A = [154 130 131 107 116 131 127 109 139 102]
Report the 1st entry.
154
Report the third entry from the left.
131

[134 104 138 120 127 120 113 149 147 132 134 130 134 141]
The entry just left of 141?
Answer: 134
The entry just right of the smallest entry?
Answer: 138
The entry just left of 104 -> 134
The entry just right of 147: 132

[[126 141 123 115 142 140]
 [135 128 138 127 125 131]
 [152 127 122 138 154 105]
 [107 121 120 126 131 131]
 [133 125 133 133 128 127]
 [116 145 120 143 133 148]
 [121 115 121 139 145 134]]
Indices start at 0.
The bottom entry of the column that holds the smallest entry?
Answer: 134
The entry in row 0 and column 0: 126
The entry in row 0 and column 2?
Answer: 123
The entry just left of 122 is 127
The entry at row 2, column 0 -> 152
The bottom-left entry?
Answer: 121
The entry directly below the largest entry is 131
The top-right entry?
Answer: 140
The entry directly below 107 -> 133
The entry in row 1 and column 0 is 135
The entry at row 1, column 2: 138
The entry just left of the smallest entry is 154
The entry just right of the largest entry?
Answer: 105

Questions about the grid below. Indices start at 0.
1) Which number is the smallest entry?
2) Which number is the entry in the top-left corner?
3) Which number is the entry at row 2, column 0?
4) Which number is the entry just right of the centre entry?
5) Which number is the entry in row 0 and column 2?
6) Which number is the top-right entry?
[[139 144 141 129 124]
 [136 137 119 112 139]
 [148 107 140 114 133]
 [118 113 132 114 120]
 [139 111 118 136 118]
 [120 139 139 117 130]
 [119 129 114 142 128]
 [137 150 117 116 118]
 [140 145 133 142 115]]
1) 107
2) 139
3) 148
4) 136
5) 141
6) 124

Read these off the row that follows.
1) What is the entry just left of 134?
2) What is the largest entry?
[123 153 126 134]
1) 126
2) 153

W = [143 152 100 117 151 109 120 103]
The entry just left of 152 is 143
The entry just right of 143 is 152

Questions about the table below. Indices start at 0.
1) Read off the entry at row 1, column 0.
2) Read off the entry just left of the largest entry.
3) Read off the entry at row 0, column 0.
4) Read off the bottom-left entry.
5) Read off the entry directly above 148.
6) Read off the entry directly below 121.
7) Read off the entry in row 2 and column 0.
8) Read off the bottom entry of the column that holds the largest entry.
[[129 123 130 125]
 [143 115 111 139]
 [120 127 110 111]
 [122 130 126 137]
 [134 110 122 135]
 [128 126 129 129]
 [118 137 136 121]
 [123 120 124 113]
 [109 148 138 115]
 [110 124 126 115]
 [122 137 140 115]
 [126 128 131 131]
 [138 143 140 149]]
1) 143
2) 140
3) 129
4) 138
5) 120
6) 113
7) 120
8) 149

Questions about the array below. Indices start at 0.
1) Report the entry in the bottom-right corner.
2) Report the entry at row 2, column 0.
3) Report the entry at row 0, column 0.
4) Report the entry directly below 147.
5) Report the entry at row 0, column 2.
6) Report the entry at row 1, column 0.
7) Report the entry at row 1, column 2.
8) Report the entry at row 0, column 1.
156,130,129,132,133,130,127,124,128,118,127,149,131
129,127,128,113,142,121,129,124,130,125,124,137,126
129,125,128,137,131,126,127,124,126,128,129,122,132
144,126,128,137,125,133,125,122,125,131,128,121,126
136,126,127,125,117,127,127,121,127,127,124,125,130
148,121,127,128,132,128,124,128,127,122,130,125,128
142,127,126,123,124,137,134,129,128,129,127,127,130
119,127,128,129,131,129,128,127,127,129,124,119,134
127,125,128,118,125,131,135,117,127,129,125,123,125
125,125,127,136,127,128,127,129,129,124,132,124,130
146,122,128,112,133,130,130,127,129,134,127,130,133
144,120,130,124,130,129,130,131,127,120,127,111,127
130,125,124,128,122,127,128,131,126,133,129,110,130
147,132,128,133,129,129,126,134,129,138,128,123,128
140,134,129,119,135,128,131,128,127,138,127,118,129
123,126,129,130,128,128,135,125,128,132,125,121,129
1) 129
2) 129
3) 156
4) 140
5) 129
6) 129
7) 128
8) 130

array([135, 157, 122, 152, 153, 121, 148, 137, 142, 134, 133, 108, 113,
       134, 145, 114])
The entry just left of 137 -> 148
The entry just left of 114 is 145
What is the entry just right of 142?
Answer: 134
What is the entry just right of 152?
Answer: 153
What is the smallest entry?
Answer: 108

Questions about the matrix below. Indices start at 0.
1) Find the entry directly below the largest entry.
2) Find the entry in row 2 and column 0.
3) Find the top-right entry.
4) Find the entry in row 0 and column 2.
5) Find the entry at row 1, column 2.
6) Find the entry in the top-left corner.
7) Find the entry directly above the smallest entry.
8) Find the maximum.
[[134 112 114 117 129 150 128 129 130]
 [122 138 131 144 131 121 111 122 121]
 [133 112 128 117 133 137 125 136 129]
 [133 137 128 136 127 120 127 124 123]
 [121 140 133 151 132 123 109 114 121]
 [131 134 124 129 124 125 136 128 128]
 [137 114 113 115 129 146 133 130 129]
 [108 136 135 134 133 123 117 118 132]
 [155 116 111 120 127 137 149 137 123]
 [112 136 130 141 123 132 121 130 130]
 [137 130 125 126 128 123 141 126 126]
 [109 138 131 144 130 124 112 115 124]
 [113 148 131 149 122 127 125 130 126]
 [116 130 126 134 120 136 123 133 133]]
1) 112
2) 133
3) 130
4) 114
5) 131
6) 134
7) 137
8) 155
